In the data rows, the value 128 means zero.
Here is a table of points, one per row:
[149 142 150  84 152 145 138 138 130 131 159 148 148 147 154 169  74 142
 144 144 134 140 161 133 164 153  70 147  73 167 160 143 151 152 144 159
 132  59 161 157 162 154 157 162]
[102 114 146 142 157 169 168  45 180 154  78 128 133 116 140 126 149  96
  48 170 174 175 159 172 167 153 144 145 149 146 137 130 158 136 138 139
 154 147 161 148 175 178 156 146]
[129 120 130 131 140 133 140 156 146 156 149 146 140 147 171 142 138 121
 113 124 115 131 127 146 170 160 177 163 150 169 160 146 147 153 133 137
 135 157 164 151 184  11 183 185]
[164 156 158 156 166 145 132 150 139 142 147 167  65 165 166 152 155 150
 124 117 123 123 127 137 128 159 171 163 154 170 172 152 153 141 147 140
 126 124 163 155 162 155 175  38]
[168 150 134 148 124  89 162 186 181 168  82 151 159 137 125 137 140  50
 176 141 154 149 164 149 154 144 156 167 148 175 159 150 155 153 166 191
 175 152 189 143 143 135 126 112]
[177 172 170 172 157  96 143 134 135 155 157 145 157 159 158 155 144 134
 131 123 136 150 164 168 159 186 169  54 139 170 131 149 159 160 134 165
 162 173 174 165 180 160 154 144]
[176 167 170  61 162  86 153 136 130 153  77 128 157 161 158 152 169 157
 167 157 127 130 107 136 127 132 150 154 166 134  91 168 173  88 149 141
  89 165 147 154 129 148 178 151]
[163 153 150 167 149 153 165 154 136 149 148 186 165 174 167 151 155 171
 117 121 144 141 141 144 126 159 156 172 154 165 173 162 187 148 155 143
 150 145 144 154 180 169  34 182]
[122 172 150 153 175 158 169 163 159 170 164 150 187 174 171 174 154 123
 156 190 145 151 148 144 126 151 163 154 179 131 138 159 146 172  83 148
 133 147 146 141 131 147 163 149]
[141 157 136 169 156 162 163 157 146 176 155 139 161 160 149 150 158 133
 158 151 143 152  71 167 165 154 186 158  68 129 141 141 144 128 157 144
 154  58 135 175 167 148 145 139]
[173 176 163 153 160 143 157 146 144 141 144 190 150  26 164 167 163 151
 146 137 138 129 137 136 153 141 139 155 186 153 160 158 165 181 158 141
 144 120 141 160 169 156 171 179]
[125 139 147  97 159  80  75 140 148 142 156 164 166 159 156 168 157 158
 137 149 121 149 149 147 148 147 150 155 169 167  62 128 137 166 121 116
 132 119 137 154 160 153  67 160]
[165 153 158 134  76 143 160  52 168 170 179 154 150 134 122 129 151 160
 184 183  70  88 177 158 161 147 159 146 130 142 138 133 145 154 167 169
 168 136 144 119 128 119 120 137]
[142 153 155 170 153 145 149 146 150 144 163 154 150 169  62 154 162 141
 140 136 156 149 170 162  70 162  68 159 160 138 144 152 153  89 155 121
 143 132 147 168 168  64 167 175]
[135 174 174  68 167 180 171 152 156 161 154 154 163 153 173 160 187 147
 171  81 166 154 164 160 143 149 148 144 162 126 160 147 143 141 173 129
 143  96 154  54 164 164 161 140]
[143 154 152 142 151 168  55 149 153 162 155 135 148 163 155 133 165 130
 172 148 153 151 154 172 172 166 155 145 142 139 146 150 139 131 146 151
 162 167 142 156 171 172 172 165]
[153  58 162 168 163 142 165 166 164 160 166 153 183 161 155 154 164 151
 142 154 157 105 163 156 161  47 145 178 165 167 144 135 127 144 159 141
 132 125 152 155 123 153 160 144]
[164 161 175 165 169 167 159  82 159 121  90 166 157 168 145 174  60 177
 168 104 143 151 141 130  91 145 165 155 157 168 141 164  88 168 141 160
 141 155 147 152 149 145 154 153]
[166 150 147 142 131  98 143 142 146  64 162 161 142 135 144 135 146 130
 140 151 149 166 169 164 158 159 155 171 148  32 144 170 146 149 152 153
 167 154 158 168 176 166 161 161]
[172  80 148 151 133 151  86 143 164 166 168 154 143 110 132 142 150 163
 142 171 174 178  69 166  73 149 152 159 156 135 151 157 163 162 170 149
 158 153 151  73 151 136 135 134]
[128 116 107 112 123 151 170 154  53 162 177 119 133 119 132 143 113 162
 137 136 159 188 153 140 152 126 149 151 143 156  74 179 177 156 169 180
 180 168 174 138 141 134 129 115]
[143 161 150 133 161 157 149 139 153 152 176 155 150 118 114 132 124 114
 149 144 161 171 168 161 155 137 157 149 135 143 153 149 152 164 183 173
  26 191  58 172 159 124 111 104]
[103 128 147 155 182 174 155 157 133 121 105 104 115 139 134 184 157 191
 175 179  29 193 154 170 155 157 160 150 168 143 187 166 172 163 174 149
 169 158 145 145 130 130 132 123]
[161 158 144 139 140 152 137 148 147 148  92 161 165 157 160 159 169 167
 153 153 136 123 115  82  97  88 106 101 105 112 153  74 166 176 159 179
 173 183 147 148 183 135 147 148]
[128 148 133 166 163  73 162 175 167 161 157 136  82 144 145 163  87 156
 143 163 155  86 168 161 156 152 134 139 142 144 149 120 131 135 158 140
 150 168  84  50 166 161 147 146]
[133 138 137 136 148 149 149 152 154 162 160 150 154 122 117 129 131 137
 162 155 157 171 170  27 171 154 155 148 141 145 154 146 144 157 154  43
 152 176 191 151 172 159 148 117]
[164 144 162 161  79 143 138 138 120 137 144 132 177 167 164 166 165 136
 122 136 136 138 144 137 130 151  79 162 160 159 144 169 155 161  87 143
 169 139  73 155 163 163 179  50]
[140 156  73 179  75 158 148 139 137 135 125 124 135 142 173 173 170 186
 186 184 179 170 159 150 149 150 138 140 165 142 163  81 155 136 162 152
  61 132 174 167 158 159 144 143]
[ 23 170 174 150  75 158 144 164 159  88 153 181 174 157 154 159 147 143
 127 148 139 114 102 131 150 148 160 152 155 150 143 148 126 144 138 166
 137 153 159 126 137 145 152 150]
[ 81 145 170 178 178  49 168 130 143 151 146 126 146 158 164 165 180 199
 168 158 189 170 165 151 140 141 139 168  87 150 179 161 146 140 166 147
 161 163 160 173 156 156 150 142]
[137 142 137 141 144 145 141 101 127 150 161 154  70 189 161 165 166  51
 150 137 136 119 118 120 114 132 115 133 146 134 174 167 170 159 156 132
 140 152 157 154  75 162  86 172]
[140 158 143 141 154 158 166 158 159 175 161 151 147 142 150 169  87 142
 161 151 151 163  52 178 191 162  62 157 160 156 140 143 141 140 147 154
 153 197 162 163 149 176 159 167]
[154 164 142 153 138 145  60 165 162 161  79 137 143 153 135 148  85 158
 140 169 168 165 174 153 163 137 140 143 178 140 163 147 160 155 163 151
 158 104 145 140 109 130 138 145]
[127 140 138 146 149 144 155 154 162 158 142 134 135 132 127 138 143 167
 158  28 160 165 155 160 165 151 144 144 153  82 143  66 164 159  80 154
 158 150 145 150  82 119 119 126]
[158 152  48 158 162 136 141  68 144 160 159 145 165 163 163 154 169 156
 170 100 147 142 130 144 156 141 145 157 156 154 148 169  75 148 156 139
 154 154 138 137 139 143 171 152]
[113 125 130 112 128 141 162 172  90 163 154 145 124 126 127 109 129 115
 161 153 136 156 167 182  49 170 178 140 159 165 147  82  91 147 138 156
 155 140 153 175 175 194 175 171]
[179 140 177 163  65 138 141 156 136 149 140 122 134 167 135 145 159 162
 124  95 143 143 151 152 171 166 153 159 147 164 151 177 156 156 149 164
  83 159 185 125 155 170 168 192]
[142 147 145 162 162 157 156 173 170 162 151 165 152 142 168  50 171 154
 151 147  68 158 171 164 160 152  60 148 146 146 128 142 129 144 150 146
 138 159 164 150 153 166 141 140]
[142 158 149 141 157 171  60 146 168 159 173 154 153 160 162 141 155 143
 160 149 168 156 165 151 157 148 153 153 132 155 148 141 135 135 155 168
 164 178 159 160 167 137 136 123]
[154 190 153 148 137 145 168 151 159 184 189 134 163 146 170 157 138 147
 123 172 174 174 178 146 135 143 147  77 175 137 147 163 153 174 181 167
 167 129 143 150 110 107 149 144]
[150 134 137 128 146 158 158 153 148 144 137 133 127 150 128 141 164 159
 183 189 170 160 162 139 146 156 147 138  87 156 175 181 164 190  49 136
 124 140 123 106 133 133 150 175]
[160 167 154 141 140 154 148 151 159 160 162 171  62 147 148 144 145 157
 146 154 150 164 151 178 159  38 162 155 151 143 137 156 137 167  80 150
 159 153 159 175 178 153 158 163]
[137 150 141 153 147 162 132 150 122  84 147 151 162 155 139 151 136 130
 144 124 130 143 149 154 156  62 159  63 140 159 159 159 166  69 158 130
 149 151 132 130 155 156 157 157]
[160 167 159 145  82 160 162 155 154 160 142 148 150 146 163 153  99 155
 165 151 160  98 149 197 145 152 163 146 144 145 140 142 156 137 154  27
 170 166 145 183 146 145 136 135]
[126 116 120 122 118 128 140 156 154 169 140 141 146 144 129 127 143 144
 139 112 132 138 134  83 165 159 172 160 176 161 176 163 169 143 160 166
 180 138  44 182 150 177 172 197]
[170 125 162  70 142 171 171 163 203  67 172  77 137 157 161 146 148 154
 149 156 175 160 162 153 142 154 147 166 147 178 166 132 128 151 166 161
 177 173 150 174 136 141 121 139]
[106 135 149 165 185 187 142 142  98 115 114 118 119 113 133 134 176 162
 199 154 209  43 159 157 161 167 131 141 167 166  98 173 174 177 160 172
 166 146 155 161 150 129 134 135]
[159 149 142 138 143 146 157 133 147 154 151 195 159  99 154 136 136 159
 169 172 171 164 163 150 153 163 156 160 149 173 168 147 178  35  76 177
 167 155 144 131 118 130 122 129]
[164  71 157 156 162 156 149 153 143 151 156 155 168 153 164 157  90 139
 151 158 143  90 155 145 153 170 163 147 141  49 146 153 146 134 138 169
 131 153 167 164 160 155 145 131]
[175 153  50 170 166 144 150 161 149  65 154 162 169 157 161 161 140 119
 144 145 127 145 158 151 141 158 152 165 157 165 134 148 160 152 136 136
 148 142 149 123 147 160 161 163]
There is one direction along which these points spread out most. For each point below, how far along it does it lie, from 0 to 99? 50 is the average, and the first point above lies past it. One standard deviation of the points above along it is 16.
[153  51 158 149 157 158 160 158 158 161 143 171 158 157 166 168 165 160
 153 146 142 150 149 148 152 178 143  53 158 159 151 149 130 140 133 131
 127 140 138 159 136 157 154 160] >> 55
[141 169 150 165 165 155 149 139 133 155 148 126 166 186 175  28  91 171
 138 146 142 129 140 126 123 135 161 159 158 149 156 163 175 149 140 145
 130 135 151 136 137 156 159 164] >> 57
[165 151 153 147 149  91 157 142 161  76 162 156 139 139 120  73 149 158
 156 167 174 163  64 152 163 153 149  90 158 157 151 136 137 169 152 139
 146 117 140 142 116 123 137 114] >> 45
[190 165 193 169 179 156 148 127  70 132 159 130 165 171 154 159 159 132
 128 166 143 144 137 141 174 156 160 185 156 165 153  44 172 156 150 136
 155 160 130 127 137 143 169 172] >> 56
[163 180  77  86 167 162 154 169 161 165 149 158 154 164  78 157 167 191
  56 167 149  78 145 157 152 159 157 137 138 137 162 146 136 144 139 158
 147 163 168 162 139 161 144 129] >> 51
[162 158 166 176 150 172 160 159 169 146 165 165  65 164 169 163 159 158
 140 164 149 163 153  72 152 173 150 151 154 138  68 134 121  87 158 161
 149 128 136 150 132 145 158 162] >> 54
[170 174 163 178 154 150 140 156 141 146 146  33 159  75 155 157 155 138
 130 137 125 119 119 114 124 131 142 138 152 141 160 165  76 100  99 147
 138 136 150 141 168 147  78 159] >> 54
[150 158 157 159 152 141  96 153 143 138 159 158 160  73 162 157 152 147
 114 128 126 129 154 149 101 152 157 162  67 163 146 151 148 150 156 135
 134 169 153 161  44 170 188 164] >> 55
[155 158 175 172 155 157 150 149 152 153 161 154 167 167  26 168 153 140
 165 146 138 158 143 145 168 145 165 151 149 155 132 143 141 149 141 150
 147 140 163 146 150 188 155 149] >> 51
[154 144 133 167 139 177 176 178 182 145  88 146 146 147 154 142 161 147
 147 146 156 167 155 161 138 148 155 148  77 149  62 158 154 162 165 130
 151 147 106 124 137 131 136 152] >> 42
[166 151 161 138 134 149 150 167  56 153  89 195 147 154 146 131 160 145
 130 169 168 167 159 156 181 150 138 152 139 130 173 161  40 151 163 144
 158 154 131 132 118 118 112 140] >> 44
